[[132 131 104 139 127 129 135 122]
 [125 132 143 127 125 126 119 137]
 [124 122 150 116 133 120 124 132]
 [130 150 107 146 123 148 122 129]
 [132 131 108 136 118 133 133 123]
 [131 131 110 136 122 136 132 122]
 [132 115 155 108 126 140 123 128]
 [121 136 123 123 148 149 122 125]
 [130 121 155 109 146 136 121 132]
 [128 120 147 111 127 146 124 126]]
->
[[131 104 139 127 129 135 122 132]
 [132 143 127 125 126 119 137 125]
 [122 150 116 133 120 124 132 124]
 [150 107 146 123 148 122 129 130]
 [131 108 136 118 133 133 123 132]
 [131 110 136 122 136 132 122 131]
 [115 155 108 126 140 123 128 132]
 [136 123 123 148 149 122 125 121]
 [121 155 109 146 136 121 132 130]
 [120 147 111 127 146 124 126 128]]

[[138 137 129 127 143 128 119]
 [121 118 127 142 128 127 135]
 [135 144 135 117  98 137 145]
 [119 145 122 103 145 126 142]]
->
[[137 129 127 143 128 119 138]
 [118 127 142 128 127 135 121]
 [144 135 117  98 137 145 135]
 [145 122 103 145 126 142 119]]

[[127 125 125 148 121 126 116 133 125 133 128 136 136 133]
 [146 132 132 124 135 131 137 135 117 127 129 108 130 139]
 [128 129 144 141 121 115 153 124 109 117 126 128 122 121]
 [126 135 129 119 101 145 139 130 137 150 134 148 140 114]]
->
[[125 125 148 121 126 116 133 125 133 128 136 136 133 127]
 [132 132 124 135 131 137 135 117 127 129 108 130 139 146]
 [129 144 141 121 115 153 124 109 117 126 128 122 121 128]
 [135 129 119 101 145 139 130 137 150 134 148 140 114 126]]

[[130 130 138 131 131 130 134 135]
 [142 129 135 127 120 134 124 123]
 [119 136 125 136 126 108 129 124]
 [134 134 153 124 122 130 132 129]
 [128 118 125 152 120 123 134 138]
 [125 138 124 112 146 137 136 129]
 [136 121 131 120 128 147 126 119]
 [123 127 130 138 125 126 141 132]
 [128 129 134 132 134 126 129 158]
 [129 133 126 129 123 119 125 129]]
->
[[130 138 131 131 130 134 135 130]
 [129 135 127 120 134 124 123 142]
 [136 125 136 126 108 129 124 119]
 [134 153 124 122 130 132 129 134]
 [118 125 152 120 123 134 138 128]
 [138 124 112 146 137 136 129 125]
 [121 131 120 128 147 126 119 136]
 [127 130 138 125 126 141 132 123]
 [129 134 132 134 126 129 158 128]
 [133 126 129 123 119 125 129 129]]

[[143 147 119]
 [144 151 136]]
->
[[147 119 143]
 [151 136 144]]

[[138 121 120 136 133 133]
 [129 139 120 154 132 131]
 [116 133 143 109 117 118]
 [134 129 119 141 135 134]
 [127 127 134 125 118 122]
 [131 122 121 143 132 136]
 [140 120 119 122 138 135]
 [118 142 132 130 123 122]]
->
[[121 120 136 133 133 138]
 [139 120 154 132 131 129]
 [133 143 109 117 118 116]
 [129 119 141 135 134 134]
 [127 134 125 118 122 127]
 [122 121 143 132 136 131]
 [120 119 122 138 135 140]
 [142 132 130 123 122 118]]

[[134 128 131 129 129 130 132]
 [119 130 124 124 130 129 123]
 [131 117 114 133 103 122 139]
 [125 118 114 129 105 125 133]
 [124 119 114 127 108 128 132]
 [127 131 132 125 134 133 124]
 [132 117 113 134 103 122 140]
 [123 125 122 125 123 131 126]
 [120 120 113 126 110 126 128]
 [134 128 131 129 129 131 132]
 [119 127 121 124 125 127 123]
 [121 120 114 128 108 122 130]]
->
[[128 131 129 129 130 132 134]
 [130 124 124 130 129 123 119]
 [117 114 133 103 122 139 131]
 [118 114 129 105 125 133 125]
 [119 114 127 108 128 132 124]
 [131 132 125 134 133 124 127]
 [117 113 134 103 122 140 132]
 [125 122 125 123 131 126 123]
 [120 113 126 110 126 128 120]
 [128 131 129 129 131 132 134]
 [127 121 124 125 127 123 119]
 [120 114 128 108 122 130 121]]

[[128 128]
 [150 107]
 [158 149]
 [143 111]
 [117 118]
 [124 156]
 [121 125]
 [150 125]
 [146 100]
 [132 114]
 [132 111]
 [121 125]]
->
[[128 128]
 [107 150]
 [149 158]
 [111 143]
 [118 117]
 [156 124]
 [125 121]
 [125 150]
 [100 146]
 [114 132]
 [111 132]
 [125 121]]
